Y: rows in a few groups, each row roughly a mix of its group's directions:
Y (108 x 10):
[[ 21 -17 -43  21  29  27   3 -26   2 -12]
 [-36   8 -15 -29 -44 -12  14   7 -24 -13]
 [ 31  -3  39  -2  51  -2  -2  12   9  13]
 [-11  14  58  -9  -6 -12  25   6 -26  10]
 [-26  19  19  36 -20 -33   7 -14 -31  -6]
 [-13  26  51 -18 -13 -17  25  23 -11   3]
 [ -3   3 -51   6  18  33  -8 -11  14 -32]
 [-17  10  31  29   0  -8  28 -13 -44  16]
 [ 15   0 -18  -2   4  18 -24  20  57 -20]
 [ -2 -18  36  21 -11 -23   5  -5 -15  50]
 [ 22 -22   7  23  29   1 -18  -9  49  17]
 [ 20 -12 -33 -30   8  12 -31  16  36 -14]
 [ -6  15  63 -17  -9  -3  24  13 -13   2]
 [-10 -12 -58  20   8  26  -8  -7 -14 -19]
 [ 12  -5  39  18  -4 -45   9  13 -14  32]
 [ 18 -21   8 -54   7  29  -5  13  18  18]
 [ 16  -8 -37 -21   6   7 -31  19  40 -19]
 [-17 -22  -9  33  31  -6 -26 -21  37   7]
 [-10   7   4  36  15   2  28 -28 -46   8]
 [ 28 -20  29 -35  26  11  -1   5  17  34]
 [ 16 -17  -1 -50 -17   9 -27   4  31  20]
 [ -8  -8 -13  52 -17 -25  10 -30 -15  20]
 [ 11 -11 -10 -44 -15  -4 -32  18  40  -4]
 [-14  15   5  49  13  -6  19 -17 -42  -4]
 [-18   8   5  -9   3   4  14 -20 -66   9]
 [ -4  10 -10 -53 -23  15 -21  30   8 -16]
 [ 21 -13 -51  21  17  31  -6 -24  -4   6]
 [-26  14  -8  35 -29 -30  11 -24 -29  -7]
 [-11   9  45   6  -6 -13  30 -10 -38  23]
 [ 11 -22 -46  31  16  17   5 -26 -23  -7]
 [ -7  16 -36 -16  32  24  -8  -3   0 -44]
 [-14  14  48  -1 -13 -43   2  10  -7  24]
 [  5  -9 -15 -27  -4  15 -29  17  55  -8]
 [ 31 -23  16 -31  31  26  -5   7  20  25]
 [ 11  -4 -19 -29 -23  25   4  16  51  -8]
 [-10   3  30  22  -3 -10  36 -26 -38  21]
 [-11  -3 -62  -6   4   8   3 -30 -13 -18]
 [-10   6  39  31  -8  -7  30 -21 -34  15]
 [-46  -3  15   9 -10 -12  25 -12 -41  18]
 [-10   9 -43 -12 -29  17   0  12  -5 -45]
 [ 17  -5   4 -35  -6  -6 -27  35  43  -9]
 [-20  21 -18  25  -7  19  19 -26 -47  -8]
 [-18   6   3 -18  -4 -25  18  -4 -61  -8]
 [ 23 -14 -57  -2  18  11 -25   0  19  -5]
 [-45   2  11 -29 -29 -13 -26  13 -22  11]
 [ 19 -10  30 -14  39  35 -14  14  24  12]
 [ -5   0  29  60  17 -18   9   9  10  10]
 [-26   8   1  57  -5 -15  -1 -17 -31  -2]
 [ 12 -17  10  42  49  -3   5 -23   8  13]
 [-13  25  34 -42 -21 -15  -2  19  26  -1]
 [-24   3  -5  39  -3  -4 -10  22  50 -17]
 [-24  23  41  21 -10 -16  27   6 -33   9]
 [-10   6 -41 -28 -42   4   3  12  -1 -30]
 [-19   4 -14  42 -50 -11   7  -7 -18 -11]
 [  9 -14 -48  34  21  25 -14 -19 -10  -1]
 [ -4   5 -59 -16   7  21  -4  -8   8 -33]
 [ 29 -12 -35 -23  13   6 -28  16  36 -14]
 [-31  39  15  32 -18 -22   1  -9  -5 -29]
 [ 38 -23 -46  -6  15   9 -20 -11  24   1]
 [-13  14  59 -14 -15 -19  20  10 -16   9]
 [ 15 -16  13 -57  -3  29   0   3  21  16]
 [  1 -17 -57  19   9  21 -20 -20  11  -8]
 [ -3  18  -1  60  26 -13   0 -15  -5 -20]
 [ 26   4 -17  35  49  -3   0   3  -7 -28]
 [-19  17  57 -10  -7 -23  13  22 -16   1]
 [ 18 -16 -39  21  36  34  -3 -18   2 -13]
 [ 11  11  56 -24   5 -23  15  24 -12   8]
 [  8  -2  29 -33 -12 -28   9   9 -45  17]
 [ 12 -14 -41 -19  -4  19 -30   1  40 -16]
 [ 30 -12   5 -31  -2  -8 -28  23  46   2]
 [-22  15  47 -32 -22 -14   2  25  11  -8]
 [ 23 -14  16  17  24  -2 -35   6  46  16]
 [ 10  -7  11  49  36 -16 -22  -1  27   1]
 [ -6  12  29  33   2  -3  36 -15 -40  14]
 [-14 -16  12  55  20 -24   9 -15  18  14]
 [  6  22   6 -36 -32   6  22  22 -39  -9]
 [-19  15  38  25 -10 -20  28  -8 -35  16]
 [ 18 -14 -35 -28   4  13 -32   9  38 -14]
 [ 17 -13 -43 -14   1  16 -27   5  41 -17]
 [-18  26 -46   2   4  -5 -10  15   9 -44]
 [ 19  -6 -46 -10   8  14 -29  15  34 -17]
 [-13  -6 -53  13   5  35  -9 -10  -9 -27]
 [-26   3  -9  46 -24 -17   7 -24 -34  -1]
 [-11  11 -55   4   1  18  -4  -5  -1 -43]
 [ 31 -18 -42  23  24  26  -9 -21  -8   8]
 [ 21  -8 -35 -26   5   5 -25  19  42 -18]
 [  4 -16  50 -14 -19 -14   7   8 -13  41]
 [ 25 -13   5 -21   1  -4 -28  23  54   2]
 [  4  17  14 -40 -33  -7  -9  17 -43   4]
 [ -9  24  43   9   2 -29  24  21 -30  11]
 [  7  -4 -52  39   5  -4   2   4 -18 -29]
 [-17  11  30  25  -1  -6  31 -15 -44  19]
 [ 16 -19 -51   1   4  20 -28 -11  29  -9]
 [ 18   5  14 -58 -20  -4  -9  29 -14  -1]
 [-19   3 -21  25  22  24  12 -42 -33   0]
 [ -4   9  46 -41 -17 -21  -3  26  14  -1]
 [ 46 -28  13 -15  32   9   5   1  15  28]
 [-44   6  -6  -8 -32  -7  12 -16 -44   7]
 [ 23 -10  11  30  41  28   1 -25   9  24]
 [-25  21 -35 -19 -26   5  -5  16  -5 -43]
 [ 22  -9 -21 -44   0  11 -20  14  40 -12]
 [-20  11   6  51  -8 -31   7 -25 -25   5]
 [ -3  -6  -7 -20 -14  -1 -15  33  57 -14]
 [ 32 -24 -41   1  19  32 -10 -26   4   7]
 [  1   7  -3  34  40 -11   7 -21 -43 -14]
 [ 26  -3  20  -9   8  -4 -26  38  46   1]
 [ 10  -6 -25 -38   8   7 -28  25  37 -21]
 [ 11   6  47  14  11 -24  25  -1 -35  18]]

which group is each row in? (one row of each group first):
[-22  18  -1 -41 -42   0  -5  25  18 -15]  A
[ 13 -14 -57  30  23  10 -10 -13   6 -10]  U
[ 21 -14   8 -34 -12  -3 -26  22  47  10]  W

[ 25 -16 -35 -24   3  26 -26   0  37 -10]  U
[ 42 -31  -8 -21  39  20   4  -3   4  17]  A
[ 15  -5 -10 -28  -9  12 -18  26  55 -11]  W
[  4  -6  -3  45  45  -6 -11   1  31 -17]  W
[-26  13  28  21 -28 -33   9 -14 -34   6]  A
[  5  -8 -44  31  28  30  -5 -23   7 -16]  A
[ -3  -4 -56  31   3  14  -3  -4 -12 -31]  A
[-17  12  40  15  -9  -4  31 -14 -40  20]  U
[ 17 -20 -14  28  36   4  -7 -19  46  -1]  W
[ 26 -14  18  25  39  -7 -33  -5  27  16]  W
[  8   9 -33  37  38   9  -4  -4  -1 -36]  A
